Some points, each followed by its number:
[ 0.27 -2.35 -0.05  0.04 -0.25  0.29 -1.38  1.28  0.4   3.16  0.81  0.56] 0
[-1.48  0.74 -1.61  1.16 -2.03  0.66 -0.7  -0.62 -0.23 -1.59  0.98 -0.1 ] 1
[ 0.26 -0.87  0.56 -0.9  -1.19  0.95 -0.04 -0.9  -0.96  0.58  0.16 -0.58] 2
[-1.07  1.25  0.25 -0.2   0.49  0.02  1.93 -1.5   0.46 -0.72 -1.96 -0.16] 3
[ 0.58 -0.84 -0.51  0.42  0.77 -1.25 -0.71 -1.18 -0.27  0.62  0.43  0.21] 4
[ 0.1  -1.75 -0.65 -0.37 -0.51  1.84 -1.74  0.34 -0.72  0.82  1.01 -0.06] 5
[ 0.7   0.32  1.22  0.37  0.41 -0.69  0.8  -1.56  0.96  0.1  -0.47 -2.79] 6
[ 0.7  -1.37 -0.17 -0.27 -0.05  1.08 -1.35  0.93 -1.01  1.52 -0.2  -0.53] 7
[ 1.49  0.39  1.07  0.75 -0.52  0.74 -0.07 -0.41 -0.01 -0.77 -1.67 -0.57] 8
[-1.08  1.24  0.63 -1.19  0.86 -1.03 -0.06 -0.92  1.1  -0.95 -1.77  0.18] 9
[-0.57  1.51  0.69 -0.13  0.46 -1.19 -0.37 -1.02  0.18  0.23 -1.47 -1.14] 10
[ 0.02 -0.36 -0.1   0.87  0.83 -2.1   0.84  1.    0.5   0.14 -0.13  1.41] 11
[-1.35 -0.66 -1.83  0.6  -1.17  0.18 -0.59 -0.56  0.11 -1.62 -0.65  0.58] 12
[ 0.26 -0.64 -1.43 -0.08 -0.72 -0.56 -0.2  -1.13 -0.83  0.03  1.34 -0.34] 13
[-0.13 -0.61 -0.73  0.61 -2.33  1.18 -0.88  1.79 -0.13  1.23  0.03  0.61] 14
[-0.77  1.69 -0.52 -0.54  1.13  0.52  0.1   0.49 -0.07  0.03 -0.2   0.34] 15
[ 0.05 -1.37 -1.05  0.07 -2.08 -0.03 -1.9   0.63 -0.71 -0.85 -0.33 -0.72] 16
[ 1.6   0.75  0.8   1.06  0.24 -0.01  1.94  0.15 -0.66  0.11  1.02  0.19] 17
[-1.43 -0.84 -0.45  0.11 -0.02 -0.49 -1.26 -0.23 -0.47 -0.98 -1.52  0.11] 18
[-0.17  0.28  0.26  0.64 -0.58 -1.39  1.43 -1.01 -0.1  -0.77 -1.32 -0.65] 19
[-0.46 -0.63  1.89  0.79  0.33 -1.67  0.75 -0.23  0.17 -1.01 -1.4   0.57] 20
[ 1.25  0.78  0.65  1.04  2.09 -0.21  0.97 -2.38  0.25  1.08  1.11 -0.9 ] 21
New points follow, each followed by the numbers of its three nearest points above, looking only along the 2 directions in which the numbered points spread most, nearest first.
[-0.96 -2.09 -0.1   0.07 -0.13  0.35  0.04  0.17 -0.18 -0.2   0.57  0.81] 13 2 14
[ 1.88 -1.55 -1.32  0.32 -2.48  0.79 -0.13  0.54 -1.1   2.49  2.54 -0.97] 0 7 5
[ 1.52  1.66  0.33  1.68  1.27 -0.82  1.4  -0.53  1.59 -0.19 -0.5   0.3 ] 6 10 20
[ 1.33 -0.97 -1.45 -0.22 -1.25  1.57 -1.13  2.19 -0.11  2.98  1.84 -1.87] 0 5 7
[-1.36  0.72 -0.32 -0.89 -1.05  0.86  0.4   0.6   0.59 -0.18  0.52  0.21] 18 13 15
[ 1.74  1.68 -0.17 -0.16  3.   -0.08  1.35 -0.33  0.9  -1.59  0.01 -0.82] 6 10 20
[ 0.97 -1.44  0.2   0.16 -1.45  0.65 -0.89  0.93 -1.3   1.46  3.7  -0.47] 0 7 5
[-0.42 -1.01 -0.88  0.37  0.26 -0.28 -1.64 -0.08 -1.37 -0.49 -0.08  0.02] 13 2 16
[-2.52  0.57 -0.02  0.61  0.53 -1.45 -0.14 -0.31 -0.39 -1.63 -1.81  0.87] 9 19 3
[-1.63  0.31  1.38  0.3  -1.12 -0.05 -1.04 -0.4   0.1   0.37  0.92 -0.03] 13 2 15
[-0.52 -0.88 -0.44 -0.31 -0.32 -0.38 -0.01  1.01  1.61 -0.4  -0.24  0.49] 13 15 18
[ 0.13  0.17  1.11 -0.25  0.93  1.56  0.12  0.28 -0.76 -0.34  0.34  0.04] 4 11 2
[ 1.19 -1.07 -1.41 -0.99 -0.09  0.82 -0.66  1.56  0.52  1.62  2.5   0.12] 0 7 5
[-0.31  0.53  0.93 -0.88 -0.16 -0.18 -1.24  2.42  0.74  1.04  0.99 -0.21] 2 13 7
